In the data rows, the value 128 means zero.
What is the hidden score of each row? Scores go from 0 to 30, and 15 is about the middle. The score is a weighted sum of the row's numbers plus the product of two more (or one squared), each taken from its middle value.
[ 82 141 179 162 151 119  95  91 139  82 126 156  87 119 145 168 101 161
 101 155  98 147 141 177 108 175 133 140 133 124] -> 13
[125  97 132 114  95  90 133 133 169 129 169 112 133 165 160 119 147 138
 105 154 144 166 165 136 108 127 102  86 168 163] -> 8
[139 149 106 128 135 161 145 135 101 142 106 129 139 122 101 132 125 112
 160  94 126 105  98 109 151 112 144 139 116 111] -> 20
[128 147 120 139 155 147 130 123 114 125 115 140 129 122 112 138 109 117
 160 121 113 112 114 129 140 131 147 146 127 109] -> 23
[171 123  97  98 120 140 153 172 120 160 111 104 168 108 105 102 147  94
 143 112 154 111 107  88 160  89 139 129  91 144] -> 17
[150 143 105 119 141 151 144 150 106 144 102 125 149 103  96 108 127  91
 172 100 128  99 101  98 158 112 137 147 110 114] -> 14
[133 163 116 139 159 175 129 120  85 129  86 141 124 101  93 140 109 109
 170  86 109  86  84 109 146 122 166 158 112 101] -> 13
[105 139 155 151 153 123 109 105 128 106 125 151 108 123 133 144 104 137
 144 136 102 131 133 150 112 155 133 144 129 115] -> 16
[121 119 134 124 111 108 132 120 149 125 155 124 121 143 149 137 135 151
  98 138 132 151 144 134 111 133 106 111 159 145] -> 21
[103 141 149 152 140 143 112 100 125 106 124 152 107 127 137 151 105 145
 123 130 102 130 132 149 112 151 140 142 147 116] -> 13
[ 90 150 163 164 151 139 111  92 118  90 112 171  88 114 131 163  87 153
 131 126  89 125 127 157 112 165 149 154 113 101] -> 15
[157 120  93 102 123 127 145 157 125 158 129 108 158 127 113 111 146 104
 132 123 152 120 120  97 147 102 126 126 115 135] -> 20
[108 111 153 130 101 106 119 115 160 116 160 129 117 149 170 132 135 154
  88 158 130 169 166 152  91 143 111 116 164 152] -> 4
[119 176 127 155 178 173 122 111  88 116  89 158 115  99  97 148  95 120
 162 102  98  90  95 127 143 140 164 175 109  81] -> 20
[132 149 112 133 145 155 129 129 100 135 106 133 126 110 102 131 121 110
 147 101 119  99 101 110 148 120 150 144 110 111] -> 12
[155 102 109  88  92 113 146 161 142 157 145  88 164 149 131  99 169 114
 112 135 174 149 133 111 139  99 110 103 126 168] -> 28
[155 121 102 109 118 115 146 156 132 159 148  97 161 125 121 103 153 110
 127 130 154 131 130 107 143 103 101 117 127 134] -> 19
[ 98 154 148 161 141 154 112  91 116 105 119 158 104 134 130 168 106 151
 132 120  96 124 116 149 113 146 157 140 146 122] -> 12
[153 135  99 118 131 155 144 146 105 151 111 122 137 118  99 126 133 103
 149  94 138  95  96  99 158 104 157 135  90 122] -> 11
[ 89 132 162 155 140 125 105  97 132  93 127 156  87 130 148 150 103 154
 117 141 104 141 145 161  99 167 127 139 144 113] -> 11
[153 125 106 107 125 131 145 156 124 147 125 107 153 119 112 105 140 101
 142 119 147 121 119 104 152 103 134 122 114 135] -> 9
[105 119 149 137 124 112 115 109 154 108 149 133 118 150 155 144 126 152
 100 160 116 159 153 157 100 147 122 112 166 145] -> 12
[ 75 145 169 174 138 137  98  74 120  83 124 166  77 123 144 169  99 164
 122 135  85 130 133 170  91 170 145 147 136 111] -> 7
[110 141 145 155 152 142 103 103 112 108 111 154  98 109 124 143 107 134
 136 125 104 112 122 142 118 150 141 156 110 106] -> 16
[108 132 154 146 139 120 109 112 134 116 135 138 110 127 141 134 115 138
 122 139 116 137 139 145 112 146 121 133 138 119] -> 12
[140 104 132 104 100 108 139 144 144 151 153 105 149 153 142  92 149 128
 122 129 149 140 145 123 124 115  94 104 140 140] -> 15
[130 151 125 135 139 154 140 124 111 122 116 137 126 101 116 132 111 126
 145 112 117 112 110 125 138 126 152 149 118 119] -> 16
[141 102 116 109 112 100 135 146 155 141 150 106 140 147 145 104 147 119
 125 146 146 146 152 123 122 121  90 103 151 141] -> 19
[105 118 161 142 131  95 109 112 158 105 143 134 106 137 161 144 123 160
  88 164 120 160 159 158  98 153 107 109 154 138] -> 15
[111 111 153 132 116  97 118 118 159 103 146 131 120 132 160 129 130 152
  96 172 122 164 164 152  97 146 108 120 161 154] -> 23
[158 110 106  99 108 116 154 159 134 155 137 104 154 125 120 100 152 114
 123 123 160 130 126 103 147 103 110 120 113 147] -> 20
[117 115 138 132 125 108 118 115 148 120 144 129 120 139 154 136 129 149
 108 155 124 152 153 148  99 141 111 123 142 131] -> 13
[151 132 110 114 134 125 148 149 124 150 125 114 151 125 115 112 131 110
 147 118 143 120 115 110 149 107 125 127 107 122] -> 14
[134  98 127 113 104 105 128 137 155 137 154 109 139 152 150 110 149 129
 113 147 145 151 153 127 113 123  94 103 156 151] -> 18
[ 91 164 163 170 162 155 107  87 111  92 103 167  92 120 126 170  85 152
 137 115  79 118 113 157 122 156 153 145 137  97] -> 8
[133  93 120 109 106  86 126 142 164 139 163 105 146 159 147 121 154 125
  98 164 152 163 156 130 121 124  96  98 147 166] -> 21
[115 157 126 147 156 156 121 115 104 117  97 159 114 111 113 139  98 122
 157 110 100  99 114 128 131 144 147 163 117  84] -> 14
[126 110 136 125 121 100 123 129 151 134 146 124 133 154 147 124 136 134
 120 151 129 148 151 134 106 133 106 118 140 136] -> 19
[139 100 125 103 109 106 132 150 151 138 150 104 151 149 138 103 148 113
 117 155 150 150 149 127 131 116 116 104 135 155] -> 15
[159  96 116  88  83 116 150 157 145 151 148  88 161 150 132 102 171 122
 112 130 168 141 130 108 134  93 127  85 140 178] -> 11
[125 161 121 140 152 167 134 125  89 123  94 147 119 105  92 131 106 107
 169  87 111  88  91 110 150 127 162 155 109 100] -> 12
[154 123 106 104 113 130 151 156 119 156 127 109 150 122 118  90 141 106
 142 105 151 118 121 102 145 104 119 125 109 120] -> 8
[115 116 141 130 119 108 117 116 150 119 150 129 124 137 154 129 131 149
  95 155 124 152 156 145 104 143 105 121 157 137] -> 19
[ 97 125 166 152 132 118 109  92 142  99 140 147  98 133 158 154 115 173
 103 148 104 144 146 169  86 161 126 125 154 129] -> 21
[147  98 118  97 104  98 141 152 152 149 158  95 153 148 139  96 158 116
 125 142 154 142 145 114 126 111  94  96 153 150] -> 16
[150 124 105 110 124 126 141 151 117 153 127 111 138 128 115  98 138  99
 148 104 151 114 121  98 146 106 118 122 116 116] -> 16
[145  96 129  98  80 106 148 147 148 146 155 101 147 151 142 104 159 135
 107 131 158 144 138 117 127 106 102  91 145 166] -> 24
[152 101 105  98  97 106 143 150 152 150 157  87 159 148 135 115 169 123
  99 147 159 149 137 116 133 104 103  91 154 172] -> 17
[131 165 127 145 166 159 127 124  87 124  87 145 117  87  98 120  97 108
 168  94 112  84  99 119 150 131 149 166  94  80] -> 10
[109 110 144 132 111 106 115 106 163 110 151 128 121 156 172 153 135 164
  75 172 123 175 163 159  91 142 120 104 179 157] -> 6
[148  90 126 104  91  94 138 152 156 140 160  99 148 136 145  88 158 122
 117 147 153 147 153 123 122 117  88 101 137 161] -> 14
[171 127  71 105 119 144 158 164 104 163 116 109 157 104  95 104 150  91
 153 102 150 100 103  78 160  85 142 136  85 123] -> 13
[142  97 112 103  86 113 142 140 149 135 150 100 145 136 140 126 161 136
  88 147 153 153 135 122 126 109 114 100 143 185] -> 25
[ 94 137 158 157 146 119 103  92 139  95 135 149  99 126 144 157 111 159
 107 150 100 141 142 163 103 160 129 130 153 123] -> 19
[ 85 158 162 174 157 142 102  90 112  91 109 173  86 114 125 168  87 148
 123 131  85 123 121 157 121 160 151 162 112 101] -> 15
[142  90 120 103  98  97 137 145 156 149 165 102 148 157 147  99 157 122
 120 143 156 147 157 120 113 119  93 100 149 151] -> 23
[116 102 160 125 108  93 119 127 160 118 154 126 127 150 164 116 133 146
 103 167 130 164 167 155  98 142 105 115 139 147] -> 9
[ 82 142 175 166 132 131 101  82 132  78 126 154  82 119 148 166 106 172
  98 143  98 144 136 174 101 166 143 131 144 135] -> 6
[ 91 144 170 162 150 137 101  90 122  94 118 162  86 123 141 143  92 146
 137 122  96 128 137 154 103 167 134 150 139  99] -> 13
[168 121  77  98 112 145 156 162 114 168 126 107 159 122 108  92 149  95
 147 101 156 108 115  80 150  92 123 135 120 132] -> 17
[113 172 138 158 175 170 118 110  88 115  85 162 107 103 104 146  89 124
 164 101  94  91  98 133 138 142 169 173 102  72] -> 12
[151  95 126  92  80 103 145 154 156 150 164  92 164 155 143  94 167 120
 115 136 166 151 147 116 126 106 100  88 150 171] -> 16
[ 82 140 172 167 137 131 102  80 131  84 134 161  80 124 147 164 104 167
 117 138  89 132 139 169  91 170 135 140 150 117] -> 17
[126 162 121 143 159 162 125 120  88 116  87 149 114  94  93 148 105 121
 141 106 118  91  92 122 156 131 168 166  78 101] -> 18
[145 143 112 121 139 152 138 144 102 146 109 124 142 113  99 119 124 102
 148 102 134 103  98 104 161 109 144 147  93 118] -> 14
[121 169 131 153 171 170 120 115  85 113  83 160 106  83  98 147  92 127
 155  91 101  84  94 126 148 142 178 170  78  73] -> 12
[154  92 111  90  90 106 145 151 152 149 157  87 165 160 135 106 169 120
 106 140 164 147 137 117 136 101 116  82 150 172] -> 18
[110 114 158 135 110 101 115 114 162 113 159 133 119 151 170 132 132 154
  99 170 124 163 166 157  87 145 118 118 158 150] -> 9
[123 145 123 138 148 140 124 121 117 119 111 142 122 115 115 155 112 131
 121 128 118 118 112 132 145 135 149 144 114 123] -> 24
[124 105 142 121 111  95 124 125 174 128 163 115 135 168 168 131 141 147
  99 161 133 172 166 147 100 135  94  92 181 153] -> 19
[130 147 113 137 156 144 130 129 106 128 104 139 120 105 105 131 112 114
 162 105 116 101 108 118 143 131 138 149 108  98] -> 15
[ 94 131 160 150 127 131 106  88 140 102 141 148 104 146 153 162 115 167
 110 139 103 147 140 158  88 154 142 130 161 141] -> 15
[175 113  97  91 109 123 153 171 125 166 127  95 168 119 111  87 159 101
 130 114 164 115 116  90 153  87 115 117 109 142] -> 19
[116 112 155 127 112 109 118 121 146 128 150 127 122 148 157 105 131 141
 120 136 126 147 158 139  97 140  97 118 155 127] -> 11
[154 119 102 104 104 141 152 147 126 145 127 112 146 128 117 116 146 118
 116 110 151 120 113 102 148 102 144 118 122 157] -> 18
[132 156 123 139 152 168 130 126  90 123  89 145 117 102  94 134 108 111
 162  88 116  86  89 111 155 124 162 156 103 101] -> 14
[168 117  97  94 131 115 145 180 125 165 121  98 165 118 109  82 143  77
 144 126 162 116 121  91 162  95 115 126  92 118] -> 12
[ 99 139 162 146 139 122 120 100 138 102 133 148 113 132 147 146 109 168
 111 148 105 142 142 162 105 158 125 135 151 123] -> 28
[146 125 105 117 119 138 131 142 114 148 123 115 143 122 112 124 145 111
 125 117 147 118 112 106 145 105 140 131 104 138] -> 14
[119 167 111 149 162 161 131 121  92 117  89 154 119  93  95 157 104 117
 154 113 106 100  93 121 146 133 168 170  98 106] -> 20
[141 143 115 125 151 140 138 145 100 138 100 134 130 100  99 103 115  95
 176 101 125  97 109 106 149 123 128 157  84  88] -> 14
[ 80 143 170 166 163 129  95  88 131  89 125 167  87 121 142 153  88 147
 135 141  89 132 142 163 104 181 126 159 140 101] -> 19
[156 126 100 109 107 142 153 148 120 149 124 114 146 119 114 113 146 118
 130 104 144 112 113  97 144 101 125 125 125 140] -> 24
[151  95 104  99 113 104 136 151 148 147 143  96 159 137 131 103 161 113
 118 153 154 143 142 117 133 111 101 105 137 158] -> 20
[133 139 110 132 138 151 129 129 105 123 101 138 120 107 104 135 119 119
 143 102 124 100 107 118 151 126 154 136 100 109] -> 10
[162 130  74 105 128 147 154 164 107 166 113 113 157 126  98  99 135  83
 160  94 149 103 107  78 169  93 129 132 108 111] -> 17
[109 154 144 155 146 154 118 104 109 109 107 158  95 115 123 149 100 142
 143 103 100 106 114 139 125 146 143 146 126  96] -> 9
[106 113 151 142 128 101 110 110 161 110 157 137 115 144 164 141 125 151
 104 172 114 160 164 156  86 153 107 126 171 144] -> 22
[164 131 106 107 121 147 150 153 111 163 123 113 155 127 103 101 140  98
 150  90 145 100  99  90 158  95 141 130 104 129] -> 15
[ 84 132 167 154 128 124 105  87 137  91 138 151  88 140 157 163 112 172
  98 148 100 149 147 171  84 165 132 125 159 125] -> 9
[129 150 134 137 150 146 134 129 109 131 110 140 129 116 113 117 108 113
 171 106 112 108 113 121 135 130 133 152 120  95] -> 16
[147 151  95 124 154 157 140 145  92 141  93 131 140 101  82 124 115  91
 167  92 130  89  88  96 173 114 151 158  89 105] -> 21
[138  96 128 112  91  99 139 136 157 141 160 105 136 155 151 127 159 142
 100 148 148 153 144 133 112 114  98  92 144 165] -> 13
[121 141 127 140 132 159 115 120 117 113 109 138 122 122 114 163 124 122
 131 119 117 123 106 127 138 126 174 131 125 147] -> 8
[163 131  79 106 126 146 152 162 101 158 106 109 155 104  93 109 142  88
 151 101 143 102  98  81 164  88 142 135  86 122] -> 8
[150  95 115  88  85 113 146 162 149 151 148  90 161 145 133  91 169 111
 118 134 164 144 139 107 132 102 113  98 141 176] -> 9
[136 148 117 133 145 152 133 136 101 128  95 132 130 101  99 131 117 111
 148 109 123 106  99 116 157 118 150 143  92 113] -> 8
[155 123  99 110 122 131 146 150 118 157 131 115 151 123 110 104 145 107
 144 110 143 108 119 101 145 107 114 130 118 117] -> 22
[ 87 136 163 156 131 132 105  94 137  87 128 151  98 132 148 157 109 163
 106 149 103 148 143 168 105 162 140 131 155 140] -> 9
[143 147 104 119 135 157 148 142  91 143 102 130 141 109  86 119 119 100
 161  82 131  89  86  98 169 106 157 144  89 109] -> 15
[174 114  88  87 115 126 158 175 125 175 128  94 174 118 114  72 158  98
 164 110 158 108 125  86 140  90 104 122 114 119] -> 16
[164 130  88 103 119 143 154 166 111 160 114 107 157 122 100 104 143  88
 151 100 153 109 103  85 172  86 140 122 102 135] -> 5
[119 107 137 129 116  89 117 121 161 118 155 125 121 146 161 139 135 150
  88 169 134 163 164 147 103 141 103 111 149 144] -> 13
[157 105 104  95 104 116 147 160 142 155 141  93 160 142 129 100 162 109
 131 127 157 134 132 106 135 101 110  95 144 147] -> 13
[122 104 140 122 103  98 128 119 162 125 166 121 126 154 162 120 139 151
  97 148 134 158 161 141 101 136  98 103 173 150] -> 15
[154 136  89 109 134 150 147 154 109 153 112 116 158 115  97 108 133  93
 151  99 140 105 104  94 166 104 140 134 108 120] -> 14
[ 86 147 160 167 153 133 104  90 118  90 122 169  85 108 134 150  93 143
 135 133  90 124 137 155 102 172 144 165 122 102] -> 14
[105 134 145 149 137 132 113 105 128  95 121 147 105 116 135 156 112 148
 119 144 104 134 133 155 115 150 151 132 130 126] -> 10
[ 98 127 160 152 139 124 106  98 147  85 130 146 100 119 152 157 113 168
  98 164 104 148 149 173  99 165 135 127 154 141] -> 22
[113 116 144 136 127 109 106 116 147 119 143 134 115 141 151 129 127 144
 116 149 123 142 155 142 103 146 109 124 148 128] -> 17
[120 145 124 145 153 139 122 120 111 123 116 142 118 113 115 150 113 130
 130 125 112 115 114 132 136 137 140 142 112 104] -> 20
[ 92 139 162 161 139 125 107  90 124  94 124 161  86 116 140 150 104 162
 123 129  95 123 137 156  97 166 130 141 127 105] -> 23
[140 156 103 130 148 161 140 144  94 141  98 130 146 111  84 126 118  93
 171  97 124  95  88 104 172 110 152 148  98 111] -> 20
[143  94 121 100  84 101 142 147 148 145 159  99 149 146 140 100 164 126
 105 138 160 148 145 117 124 110  99  96 144 163] -> 14
[100 133 149 147 137 117 113 100 137 109 133 149 105 146 147 157 115 160
 103 148 113 145 147 160 103 157 125 131 140 116] -> 18
[155 133 110 110 121 146 150 151 109 156 119 115 145 133 106 104 134  96
 163  88 146 104 101  98 158  97 140 125 105 125] -> 16
[125 140 133 138 141 134 120 121 110 119 110 143 109 108 114 143 115 130
 120 119 122 112 114 124 140 132 142 146  99 114] -> 29
[142 102 104 105 103 108 143 144 144 142 153 108 152 139 134 101 154 121
 132 138 146 140 147 118 121 116 105 109 143 145] -> 18
[144 105 121 107 107 105 137 145 149 143 143 104 150 149 136 115 152 125
 114 140 153 148 138 123 133 114 104  96 142 158] -> 17
[159 134  87 107 119 138 154 163 112 166 121 112 161 137 101 112 143  90
 149 105 155 117 105  85 167  88 136 130 102 130] -> 19
[ 95 136 166 157 149 131  88  98 130  99 122 151  95 129 143 159 103 146
 120 140 108 135 136 159 108 160 148 139 122 121] -> 15
[117 105 145 131 116  93 119 115 165 118 159 127 123 142 166 127 138 152
  99 172 120 163 170 149  88 142 103 114 164 144] -> 19
[122 101 141 121 104  89 122 124 169 123 167 116 127 155 164 125 142 150
  84 166 138 167 167 146 105 135 100 100 161 158] -> 12
[145 107 120 105 115 110 139 151 142 148 147 102 154 140 132  93 147 116
 133 137 146 137 140 122 135 113 105 107 132 143] -> 15
[162 107 102  96 105 123 152 161 135 155 136  98 158 137 124  92 156 108
 143 124 156 122 129 103 136  98 106 109 136 143] -> 17
[119 109 140 126 105 103 117 124 146 131 156 124 125 158 155 128 138 139
  99 144 139 154 155 139 106 133 109 106 144 130] -> 17
[105 170 140 165 177 156 114 109  97 112  93 173 100 102 110 152  82 124
 166 110  91 100 109 132 128 153 158 184  99  75] -> 15
[ 93 156 156 167 166 140 104  93 114  88 103 168  87 103 127 161  87 144
 125 134  89 121 127 158 121 167 151 158 110  91] -> 8
[164 137  91 112 122 151 152 157  99 160 107 117 149 112  94 102 135  91
 163  79 145  90  95  84 170  94 136 133  89 111] -> 10
[136  95 137 115 100  87 129 130 168 133 166 111 137 145 157 114 151 143
  99 156 143 156 161 134 107 126  93  98 156 159] -> 25
[163  97 111  88  93 106 142 161 148 154 142  86 162 144 131 101 171 114
 112 131 171 141 132 107 141  99 106  88 134 166] -> 15
[144  91 132 101  98  85 138 145 159 144 165 106 141 137 152  78 148 129
 125 138 146 139 161 120 109 124  69 102 144 131] -> 25
[130  93 138 115  93  88 128 130 167 132 169 109 134 166 162 115 151 141
  91 155 148 164 160 141 110 126  90  88 162 159] -> 16
[128 114 137 123 113 112 130 126 155 125 150 123 130 141 149 130 136 145
 111 144 132 146 148 135 111 132 120 112 149 156] -> 19
[118 162 130 151 160 160 118 118  94 111  86 152 111  93 101 149 102 121
 147 104 109  98  98 126 150 136 166 153  98  99] -> 9
[151 109  97 101  91 122 144 145 139 155 151  95 161 151 128 128 167 128
  94 128 165 145 124 112 142  97 126  95 138 171] -> 17
[ 81 148 179 173 152 126  97  83 131  85 125 164  81 128 143 167  95 160
 122 140  92 136 137 172 105 175 135 143 135 113] -> 14
[150 146  83 118 132 162 145 140 102 152 108 119 148 128  88 145 137  98
 136  95 140 108  83  90 175  95 159 135 116 144] -> 18
[ 97 128 173 143 129 116 109 100 150  99 146 144 109 141 162 136 111 160
 119 146 107 153 158 166  86 160 124 122 165 126] -> 9
[103 126 157 143 135 115 109 100 151  99 147 139  99 134 162 144 116 161
 115 146 110 149 155 160  86 162 118 120 166 131] -> 10
[ 98 117 162 143 129 106 106 102 153  96 142 143 105 144 160 146 117 163
  89 167 119 162 159 169  98 162 124 122 154 144] -> 14
[111 175 138 157 177 168 113 106  92 107  89 162 108  88 102 159  89 127
 147 106  94  98  95 132 143 145 176 176 105  98] -> 24
[147 139 102 116 135 152 138 146 111 148 110 119 151 130 101 123 132  93
 155 105 137 111  99 103 162 104 148 131 118 135] -> 22
[107 132 145 146 145 126  96 108 130 112 126 144 113 133 135 148 114 131
 119 141 111 134 134 147 117 147 137 133 131 113] -> 18
[153 134  89 113 125 141 146 155 106 158 117 115 155 122 100 110 139  94
 145 106 144 105 107  92 162  97 127 135 106 116] -> 15
[141  93 122 104  83 107 137 140 152 144 157 100 143 141 147 105 163 138
  96 135 150 146 145 120 116 113  93  92 146 161] -> 19
[115 111 143 122 109  99 121 119 165 124 166 122 130 162 165 130 135 147
  90 160 133 171 165 146 102 138 109 107 171 155] -> 11
[115 109 147 131 107  91 124 113 163 121 160 126 115 160 171 128 138 158
  95 159 130 168 171 147  86 141  80 106 183 138] -> 13
[161 100 109  87 110  99 143 168 143 163 143  86 172 139 126  91 164 103
 125 144 171 139 135 110 142  99 102 110 111 152] -> 23
[144 109 115 106 111 109 135 148 153 147 155 104 155 153 137 113 148 115
 119 146 151 146 141 118 133 113 115 108 146 164] -> 20
[165 106 102  89 103 118 144 163 129 166 140  89 162 139 121 105 166 108
 113 125 175 132 122  99 143  90 119 111 104 151] -> 19
[104 143 166 154 139 134 112 107 120  97 115 152 101 112 132 148 104 146
 128 127  99 124 125 151 115 150 148 138 116 111] -> 10
[146 147  89 122 140 154 144 148  97 145 101 124 148 114  83 134 129  91
 155 102 133 100  88  98 176 102 154 142  93 123] -> 16
[ 95 126 167 148 127 116 101  94 142  97 136 145  97 140 157 159 118 173
  84 153 114 151 148 167  96 160 126 122 150 136] -> 15
[118 147 122 144 142 146 127 116 108 122 110 144 111 125 115 143 114 133
 132 111 120 114 115 128 136 133 143 138 120 107] -> 13
[131 100 140 120 102 100 133 133 162 123 158 118 133 139 158 109 142 145
 119 152 129 151 161 141 104 132  98 103 159 144] -> 14
[135  99 126 114 116  91 129 136 157 136 157 108 142 145 148 107 144 128
 117 157 141 151 156 133 113 127  95 105 148 149] -> 17
[142  91 126 103  89  87 142 148 151 139 149 104 136 141 144  92 156 132
 109 138 155 147 153 121 121 117  76  91 133 141] -> 9
[131  99 127 115  94 100 131 133 151 132 154 108 136 152 145 126 153 138
  91 148 151 157 147 132 119 119 110  95 144 167] -> 12
[115 117 159 134 124 111 117 112 150 118 151 128 120 148 159 131 127 153
 104 153 122 152 152 153  99 144 105 116 164 137] -> 16
[110 113 150 132 117 105 117 114 158 115 150 128 125 145 164 132 131 151
 107 161 116 165 160 152  89 143 111 113 169 148] -> 7
[143 133 112 120 111 141 144 137 114 146 123 118 143 132 114 132 144 125
 129 108 140 118 107 115 143 104 138 119 114 134] -> 10
[127 170 126 147 162 174 131 118  75 128  86 150 112 101  92 138 102 118
 175  78 114  78  85 117 150 127 158 163  90  75] -> 17
[145 151  96 122 137 164 146 141  92 146 101 128 145 108  83 118 126  97
 168  81 127  89  87  95 170 106 146 146 104 107] -> 17
[ 95 158 150 164 159 156 108  95 110  94 107 174  94 108 123 168  85 143
 134 118  86 117 117 148 125 161 158 167 121 102] -> 20
[105 135 151 145 128 132 113 109 128 110 120 147 113 125 142 147 115 151
 114 136 111 140 139 148 107 149 127 142 133 117] -> 10
[101 124 152 147 120 113 115 100 148 102 149 143  99 133 163 145 122 168
 100 155 111 150 159 157  82 155 117 126 164 130] -> 19
[163 130  92 107 124 142 153 158 112 162 121 111 152 126 102 105 142  97
 158  99 144 102 105  94 160  94 132 123 106 121] -> 13
[113 162 136 155 172 160 114 114 102 108  85 154 107  99 107 160  97 124
 145 120 100 108  99 138 144 143 162 162 104 109] -> 11
[ 95 152 157 166 151 138 113  92 109  95 109 170  85 102 132 149  89 158
 129 118  92 113 129 152 113 167 131 160 115  80] -> 22
[ 99 168 130 167 172 167 108  90 103  97 101 171  91 108 113 181  84 139
 133 114  86 109 104 137 132 153 174 169 136 108] -> 27
[159 132  86 109 123 140 150 158 110 150 116 110 146 108  99 120 142  99
 132 107 152 106 102  90 168  93 140 127  95 132] -> 14
[ 95 132 175 152 147 110 107 105 138  95 131 154  99 123 149 137  99 148
 129 152 105 141 151 164  99 166 121 145 123 108] -> 12
[ 97 130 163 149 137 117 105 106 137  99 124 147  96 128 149 144 111 155
 109 149 110 144 146 161 102 161 122 135 134 121] -> 9
[132 163 111 138 161 169 130 127  88 123  88 140 128  98  86 139 109 107
 157  96 120  92  90 110 164 124 161 157 101 102] -> 18
[154 102 103  90  93 114 146 153 142 158 151  87 163 146 130 104 171 121
 106 134 164 142 132 112 137  99 104  98 143 167] -> 16
[120 167 115 150 174 158 121 119 101 119 101 152 124  93  97 153  98 112
 157 112 103 105 103 123 149 140 161 170 111  99] -> 20
[166 125  92 103 115 140 153 158 116 156 128 106 158 126 105 113 149  99
 137 114 154 112 108  95 158  89 139 127 105 138] -> 16
[166 109  87  91 102 120 151 170 131 161 137  92 168 127 115 104 165 103
 116 127 169 127 124  95 151  90 120 111 117 150] -> 15
[152 100 106  98  97 114 148 152 132 155 135 109 143 143 129  89 154 117
 136 115 152 118 134 107 130 105  98 104 124 125] -> 11
[103 116 161 136 118 104 116 111 158 110 151 133 119 154 164 134 127 160
 101 160 117 164 164 156  90 148 108 109 174 141] -> 11
[108 119 144 141 126 108 113 106 145 110 139 135 110 145 153 153 126 159
  89 159 122 155 150 153 100 147 117 118 150 134] -> 14
[125 145 131 138 141 150 127 123 112 119 110 141 112 100 117 133 114 124
 150 107 113 110 115 123 132 133 149 146 110 113] -> 8
[147  94 114  95  77 111 142 148 154 150 159  91 154 162 144 112 169 128
  99 133 167 155 139 119 130 104 114  81 149 183] -> 14
[112 124 145 140 121 120 120 106 147 112 154 133 112 137 158 130 127 157
 119 145 113 142 156 152  92 149 112 119 172 131] -> 13
[115 120 141 134 134 108 108 120 153 107 137 127 125 129 149 146 128 144
  89 178 123 161 155 153 112 145 122 125 143 148] -> 15
[145 142 101 120 138 154 140 139 106 146 115 128 147 121  98 124 124 104
 152 100 131  98 100 106 162 112 146 142 111 117] -> 21
[146 136 109 121 135 153 137 148  99 146 100 127 136 109 101 100 126  95
 168  95 135  93 107 103 154 111 137 140  92  92] -> 13
[ 97 121 163 145 114 109 110 101 145 100 149 141 103 134 164 141 123 170
  83 158 116 157 160 163  86 156 114 124 154 130] -> 14
[113 105 150 130 116  90 119 123 164 115 154 128 121 132 169 115 132 148
 106 172 121 164 173 152  91 146  92 120 159 136] -> 13
[145 153  97 125 144 156 141 141  96 149 102 130 143 118  83 136 124  96
 161  82 131  94  83  96 172 108 149 142  97 110] -> 22
[156 104 115  98 105 106 143 163 143 159 143  96 156 141 130  90 159 106
 130 133 161 132 135 103 134 102  97 110 127 146] -> 15
[ 98 129 164 149 142 113 108 107 136 102 125 147  97 126 148 135 107 152
 129 139 104 141 146 156 101 160 113 130 139 109] -> 7
[127 165 125 143 155 180 129 119  79 128  88 148 115 109  93 139 102 114
 169  77 111  79  79 113 151 123 162 158 104  91] -> 14
[104 145 139 150 151 143 108 110 118 100 106 156  97 106 127 150 101 133
 125 136 103 120 127 146 123 154 156 161  99 112] -> 6
[110 169 134 162 178 162 115 108  96 110  91 169  98  97 109 155  82 128
 159 101  94  99 109 131 136 151 165 170 104  70] -> 11
[159 120 102 101 123 120 149 160 131 163 142 103 158 136 120 102 146 102
 148 118 155 124 124 100 145 102 113 118 121 132] -> 19
